The rows below fall into families. The same turns and mirrors carry the whole set onto itself and the rows of a family onto each other. For each named row, which other rows are in its family? Write them in the order they are listed.
These 30 rows form 6 families of 5 rows each.
mive: [-17.7  -9.3   2.3 -19.4   0.1  16.7 -31.7 -16.6 -19.6  15.1]
Godig: [ -0.6  -7.4  -5.6 -32.2 -12.1 -28.6   2.7  19.1   9.9   9.2]
begof: [ 32.3  14.3 -26.3 -32.0  -2.7  25.1 -19.7  20.6   1.1  12.3]
lovem: [ -1.8   5.5 -16.5 -21.6 -16.2 -29.9   3.8  12.9  17.4   3.5]
ruvus: [-15.6   5.3 -25.2 -20.0 -12.1 -23.7  11.8   1.0  17.9   8.1]
Vid: [-11.1  14.7 -29.6   7.1 -19.7  15.3 -27.6   8.7  25.0  -7.5]
mikem: [-19.2  25.2 -23.0 -15.2  -8.1  31.1 -10.7   1.6  28.2 -22.4]
kidam: [  7.5  22.0  -7.7 -22.2 -19.0   4.6  24.4 -15.1  18.9  -3.9]
tiv: [-22.0  -7.5 -17.9 -29.9  -3.0 -18.3  15.7  -0.4  12.0  13.5]
Tafo: [  8.6   0.5  -6.0  -7.5 -19.5  10.5 -39.9  29.8  16.1  -8.1]
Tavum: [ 21.2   3.4  16.5 -40.3 -15.2   2.8  16.8   4.1   9.6  -0.7]
pomas: [ 23.5   0.2 -21.5 -42.5   7.9  33.2 -13.5  16.0  -5.0  20.4]
rinim: [  3.2   0.9  10.8 -40.2  -4.5  24.8 -25.8  30.6  13.3 -19.5]
Nidot: [-12.2 -15.6  -5.7 -37.5  -2.9 -20.9  10.3  10.9   6.8  15.2]
rogo: [ 20.8  19.2   4.4 -27.8 -22.2  -1.3  14.9   0.1  16.9  -6.7]
Nifub: [-32.2   4.6 -15.5 -32.3   7.1  41.0  -2.9  -3.8  19.2 -10.8]
batu: [  8.5  17.8 -45.2 -25.8   4.0  36.1  -4.4  -1.9   6.4  16.9]
rar: [-11.2  15.0 -13.5   1.1 -14.3   8.0 -35.6 -17.6  -7.7   3.5]
Ziv: [ -2.7   8.5  -3.2 -32.5  -9.0  12.7  31.4 -18.1  14.4   3.9]
Vis: [-34.9  -3.1 -30.7  -3.9  -3.4  29.9 -13.1  -7.1  19.3   4.1]
rusop: [ 24.8  25.5 -39.9 -21.8  -5.6  27.1 -14.1   8.6   7.3  10.4]
fovi: [  8.9   2.9 -31.4 -38.6  12.1  39.3  -4.3   3.2  -1.9  22.9]
vamif: [  3.8  22.8  -8.4 -20.8 -15.4  19.7 -25.8  22.2  25.5 -28.0]
pugi: [-28.3 -26.3  -7.8 -24.7   7.2  33.6 -16.9   7.3   6.8  11.3]
Zor: [  5.2  -2.3  11.2 -43.2  -5.7  11.1  25.6  -7.4   6.6   6.1]
ses: [-23.2   4.5 -12.3  -7.0  -5.2  16.2 -27.3 -23.9 -12.7   9.8]
Vubu: [  2.0  10.1  -0.9  -5.4 -17.2   3.1 -44.5  -4.2 -11.3   1.3]
kesib: [-19.1 -11.4   5.5 -46.4   9.1  37.7 -11.2  15.5  11.0  -9.5]
Lofi: [ -3.2 -24.4   7.0 -27.2  -3.2  20.4 -32.5  28.8   4.5   4.6]
Sitiz: [ -1.8  -5.7   9.2 -18.0  -7.5   8.2 -42.6  -2.9 -19.1   8.9]

Same family as Vubu: mive, rar, ses, Sitiz
Same family as kesib: mikem, rinim, Nifub, vamif
Same family as Lofi: Vid, Tafo, Vis, pugi
Same family as Zor: kidam, Tavum, rogo, Ziv
Same family as lovem: Godig, ruvus, tiv, Nidot

